M: 3 groups of rows, each row roughly a mix of its group's hidden directions:
M (109 x 11):
[[ 38  -2 -15  -6  29 -20 -12   3 -20  -9 -19]
 [  0  17 -23 -19 -31  16  18  25  -4  11  20]
 [ 34  -9   8  25  14  -8  17 -14 -31   3 -18]
 [  7   2   9 -21  -1   1  -5  22  47  22 -11]
 [ 24   6  -1 -29  15 -11  23  21  25   8 -22]
 [-36  14 -10  12  16  28   5 -15  -6  19 -23]
 [-12  22   5 -14  -1   6  16  31 -32  26  13]
 [ 26 -22 -15  -4 -18  -5  -9 -27 -18 -28  15]
 [ 33  -9  -4  35  12  -4  15 -23 -23   3 -10]
 [ -1 -19 -18 -14 -20   3 -30 -20 -31 -11  16]
 [ 16  -6 -15   0 -20  24   4 -41  27  -6   3]
 [  0  25  19   9 -14   6  18  30 -16  26  21]
 [-21   6 -15 -24  -5  15 -19  37  14  15  17]
 [  7  17  17  24  11  -8   6  31   1  30  24]
 [ 26  18   2  28   6 -13  20  23 -15  18  21]
 [-18  13  -5   8   5  31   8 -26 -36  18   3]
 [  6 -10   7  29  -1  19  25 -10  42   5   2]
 [-13  15  -5 -22 -24   2 -11  38   3  19  23]
 [ 21 -28   0   0  38   4  20 -16   1 -25  -4]
 [ 30  -2  25   9  16 -13  -3  19 -14  21  30]
 [ -9 -12   3 -29  14 -10 -26 -32 -14 -15 -20]
 [-23  13  13   1  -2  13  -3   9  -5  40  35]
 [ 22 -16 -17  -8  -3 -19  -9  -1 -37 -23 -22]
 [ -7  18  -6  35 -16   8  27 -23  -3   3  27]
 [ -4 -26  24  12  43  -3   8  -7   6 -14 -17]
 [ 11 -13  -4  11  -5 -17   3 -33 -13 -36 -26]
 [-30  12   6 -40  15 -16 -17  12 -16   6   5]
 [-29  13 -16 -34 -26   2 -13  20  12   2  11]
 [-21  22 -18   0  -6  35  12   9   7  24  24]
 [ 28  10   3 -19 -14 -20 -17  36  11  -9  17]
 [-15  21   7  13  26  13  30  -8 -12  -5 -33]
 [ -1  18  13  20  29  -9  16   8 -33 -23 -13]
 [-16 -23   0 -16  -5  -1 -20  -5  46 -14 -12]
 [-38   7 -16  -3   1  18  21 -27  11 -16 -17]
 [-12  18 -36 -23  -9  11  -1  -8  32  -9 -16]
 [ -2 -28   0 -26 -24  -3 -34 -15  -3  12  20]
 [ 11  -5  15  40   8 -20   4  26 -22   4 -19]
 [  7  10 -31 -28 -33  13  20  11  -3   5  15]
 [ 32  -8   1  34   7   2 -11 -24 -22  21   5]
 [ -2  -9  14 -15  -4   2  -4  26  45  24 -10]
 [-13 -47  -6   0 -10 -10 -31 -12  -7  -8  13]
 [ 28  -6   2  22  -5  11  16 -39 -18  16  12]
 [-11  21  11  -5  10 -11   5  36 -35  20   9]
 [ 12 -20   5  15  17  -1 -15 -38  26 -22  -7]
 [ 34  21  -6  -2  11   2  -6  15 -14  41   1]
 [  4  13  10   9  16 -10  -8  37 -27   0  33]
 [-27  17  19  29   2   0  25 -29  -5  13 -10]
 [ 49 -13  -1  17   4 -23  -4  19   3  -6 -11]
 [-16  -1   1  26   8  21   9 -47   4  -7 -13]
 [ -8  25   1   3  -9  20 -20  15  -8  42  18]
 [ 13   4   6  42 -15  20  25   7  17  17   4]
 [ -7   1  32  29  27  24  15  -6  12  16   6]
 [  8  15  10  40 -31   4   1   0  -1  28 -10]
 [-32  17 -24  -8 -15  24  -5  18  10  14  23]
 [  7  -4 -23 -28  -8  34   9 -20  16 -14  22]
 [-18  20  -2 -39  10 -12   7  21 -18  17  18]
 [-14  15  -2  24  -7 -12 -17  27 -20   9  35]
 [  7  16   3  -4 -28   6 -19  26  14  30  26]
 [  3 -22  -4 -31 -19 -13 -25  13  33  -4   5]
 [-12  -8 -11  12 -17   0  -9 -24 -39 -12  29]
 [-23  11 -20 -28  13  -3  13  11 -41   0  -1]
 [ 11  10  19  10 -18   9 -33   9  12  27  28]
 [ 44  -7  -3  -5  17 -12  22   5   5  26 -17]
 [ 13 -12  -4   9 -17  -4 -11   3  51 -18 -12]
 [ -3 -12  -1  35 -27  12 -13 -31  16 -10  13]
 [ 15  23   4  28  30   4  28  12 -21  -7  -9]
 [  1 -10  -3 -24 -20   0 -10  17  37   9  32]
 [ -6  15 -17 -34 -15  -1  12  28 -29  11  11]
 [ 37   2   1  28  -7   2  11 -28  26  -8  -7]
 [ -6  16 -22 -32 -30  20  17  11  -2  13  18]
 [ -7   6  22  36  -6 -11   3 -22 -18  30  12]
 [ 21  10   6   9 -14   5  -1  25  43  22  -7]
 [-25  23  12   5  -4 -11 -10  43  -9  19  10]
 [ 12  14  12   0  22 -24  -6   3 -47  12   0]
 [ -5 -10  15  14  30 -31  -7  31 -17 -11 -11]
 [-23   7  13 -38   9  -1 -16  30  22   1  -4]
 [-15   8  -1 -12  -8  -7   3  44 -36   9  -7]
 [  9 -28  -4  29   0  -5 -13 -38 -13 -22   1]
 [ 30  -7   8 -29  22 -29   3  11 -22 -12   4]
 [ 18   7  -8   5  21  21  30 -22 -20 -18 -22]
 [ -6 -16 -20 -25 -28   6 -29   6  16   8  24]
 [-34  18  -6  34  -7   2   2 -17 -16  12 -22]
 [ -9  10 -16  14   4  -6  13  -8  -8 -42 -34]
 [-11 -14   6  26  13  18 -25  17  22 -30   9]
 [-24  -7   4 -19  -1  -4   7   9  38 -31 -19]
 [  6 -31 -12 -15  20 -27   8  -2  17 -30 -15]
 [  2  13  12   1  34  -4  -2  -9   6 -37 -30]
 [-39  20 -16   4  -4  33   9 -14  -9  17  -7]
 [ 26 -20  -1  -1  38   8  29 -11 -10 -16   5]
 [ -2  15  -3  16  -7  38  -6  15  16  -2  38]
 [ 24  11 -23 -16 -18  24  25 -17  -3   8  24]
 [-40  19   4  19  -2   7  -3 -10 -35  12  11]
 [  7 -20 -12  13 -18 -20 -27 -13  18 -26 -24]
 [  4  25  10  29  28   6  27   6 -27  -1  -6]
 [-25   0 -20  -3 -18  17   9 -36  11 -12 -25]
 [ 12   1  32  -5  25  -9  -7  28 -16  23  21]
 [ 35 -21 -22   2 -23  -5 -10 -20  -5 -18  20]
 [ -3   9   4  29   5   2   2 -20 -46 -19  12]
 [ 16  14  -3   0  13   9  30   9  23  29 -29]
 [-11   0  -6  20 -27  22  -8  -4  39  25   0]
 [ 12 -30  -1  19  22 -18  -9  -3  17 -34 -14]
 [  8  14   7  37  16   5  12 -11 -35  22  -8]
 [  7 -27   0  14  11 -19 -18 -19  22 -30 -20]
 [ -1  16  26  -2  35   1  35   9   7 -12 -18]
 [-38  17 -27 -10 -12  24  18  -4   4  18  -6]
 [ 40  -6  20  27 -13  -8   0  -1  30  -4   4]
 [-14  -2 -28   2 -20  12   7 -34   8 -22 -26]
 [-25 -17 -16 -13  23   0  10 -29 -16 -20 -21]
 [ -9 -10  -2  46  -6   7   9 -26 -15 -23  -5]]
one row of each group, then the others: which group is each in?
[12 -2 13 42 -7 29 27  2 10 14 -1]	(76)
[ 12  23 -23  17   5  23  36   8  22  -5  -3]	(44)
[ -5 -15  12   9 -10   8 -27  16  43  21  -6]	(59)

[  4  -1   1 -33  21  -4 -10  43   8 -20  -6]	(44)
[ -2  10  28  42  19  -5 -28  -5   5   6   6]	(76)
[-16  26 -24 -13 -33  13  17  -7  -5   1  25]	(59)
[  5   6 -25 -24 -29  23   2 -24  21  -1  16]	(76)
[ -8   0 -15  -1 -22  -7  47  24  11 -13  -9]	(59)
[ -5 -42   8   9  14  -7 -10 -37   0 -17  -7]	(59)
[ 14   5  11   0  16  -2 -28 -39 -32  -1  -5]	(76)
[-39  16  11  -3 -26  -1 -14  23   7  22  -8]	(76)
[  0  20   3  -9   8   0  24  32 -30  23  17]	(76)
[ 10  22   9  14  28  -4 -13  -3 -38 -24  -4]	(59)
[31 15 -7 44  7 -1 25  1 -4  6  2]	(44)
